Small tables with named rows and columns. After each table, cells are looked up by row and column.

zad:
         sulel  sira
vigizu     0.4   0.3
tatona     0.4   0.6
zararak    0.4   0.7
kalak      0.1   0.8
reduf      0.6   0.6
voti       0.7   0.4
zemut      0.2   0.6
pomafo     0.7   0.5
sosal      0.5   0.6
fiban      0.8   0.4
gib        0.6   0.7
nukulo     0.2   0.7

sulel of nukulo = 0.2
sulel of voti = 0.7
sulel of zemut = 0.2
sira of reduf = 0.6
sulel of pomafo = 0.7
sira of nukulo = 0.7
sira of zararak = 0.7
sulel of fiban = 0.8
sira of gib = 0.7
sulel of tatona = 0.4
sira of sosal = 0.6
sulel of sosal = 0.5
sulel of reduf = 0.6
sulel of kalak = 0.1
sulel of gib = 0.6
sira of fiban = 0.4
sira of zemut = 0.6
sira of kalak = 0.8
sira of vigizu = 0.3
sira of pomafo = 0.5
Which row has the largest sulel? fiban

romu:
|  | budum | laf | gimef | feri | tukif | ragovam | bigid | zani | zudega | fenug |
|---|---|---|---|---|---|---|---|---|---|---|
| ranen | 75.91 | 75.91 | 67.09 | 31.89 | 47.70 | 72.55 | 5.98 | 67.91 | 44.89 | 50.03 |
| suzafon | 28.40 | 28.40 | 32.02 | 47.37 | 73.12 | 12.06 | 84.53 | 61.57 | 61.21 | 31.09 |
| figiv | 25.92 | 25.92 | 53.74 | 68.31 | 25.97 | 40.25 | 60.05 | 36.71 | 34.92 | 69.90 |

gimef of ranen: 67.09
laf of ranen: 75.91
tukif of figiv: 25.97
zudega of suzafon: 61.21
fenug of suzafon: 31.09
budum of suzafon: 28.40
budum of figiv: 25.92
ragovam of suzafon: 12.06
fenug of figiv: 69.90
bigid of suzafon: 84.53
tukif of ranen: 47.70
budum of ranen: 75.91
zani of suzafon: 61.57
feri of suzafon: 47.37
Row with the largest gimef: ranen

bog =
,lumako,kada,tet,gofam,nelebig
virusis,50318,39254,40271,43961,57124
fovit,48966,73577,29367,84365,44816
guderim,62760,55604,50512,59526,47636
mulo,46128,57989,17340,64603,81794
pomilut,29861,58258,69576,40205,47668
dos,59648,57963,44937,63840,61964
vudoma,44859,49400,44770,49550,48631
sorimef,43487,43519,43738,37910,52897
biv,45961,46114,49979,47582,47538
beso,44912,82151,34364,97247,60942
saberaf,62655,31323,25692,37831,69540
bek,75775,24917,41911,35149,32374
nef,28550,39351,11144,42520,99056

lumako of bek: 75775
tet of guderim: 50512
kada of saberaf: 31323
gofam of beso: 97247
lumako of guderim: 62760
tet of saberaf: 25692
tet of mulo: 17340
nelebig of vudoma: 48631
nelebig of virusis: 57124
tet of bek: 41911
gofam of vudoma: 49550
kada of fovit: 73577
nelebig of guderim: 47636

togeb:
|  | gir | basa | sogukeb | tuseted |
|---|---|---|---|---|
| baputib | 28.750 | -25.575 | 8.866 | 7.746 |
| rusofom | 0.895 | 0.429 | 31.821 | 40.495 |
| kon | -4.376 | -10.750 | 62.661 | 5.207 |
| lovigo | -27.748 | 54.144 | 8.904 | 10.616 |
| tosi | 28.088 | -25.661 | 9.000 | 3.691 |
| vivasi | 26.498 | 17.665 | -57.619 | 56.776 |
| vof | -1.095 | 17.429 | 9.976 | 19.784 |
| vivuvi | -33.481 | 62.787 | 9.634 | 6.340 |

lovigo, tuseted => 10.616
baputib, basa => -25.575
lovigo, basa => 54.144
kon, gir => -4.376
vivuvi, basa => 62.787
vof, gir => -1.095
baputib, sogukeb => 8.866
rusofom, gir => 0.895
kon, sogukeb => 62.661
rusofom, basa => 0.429
kon, tuseted => 5.207

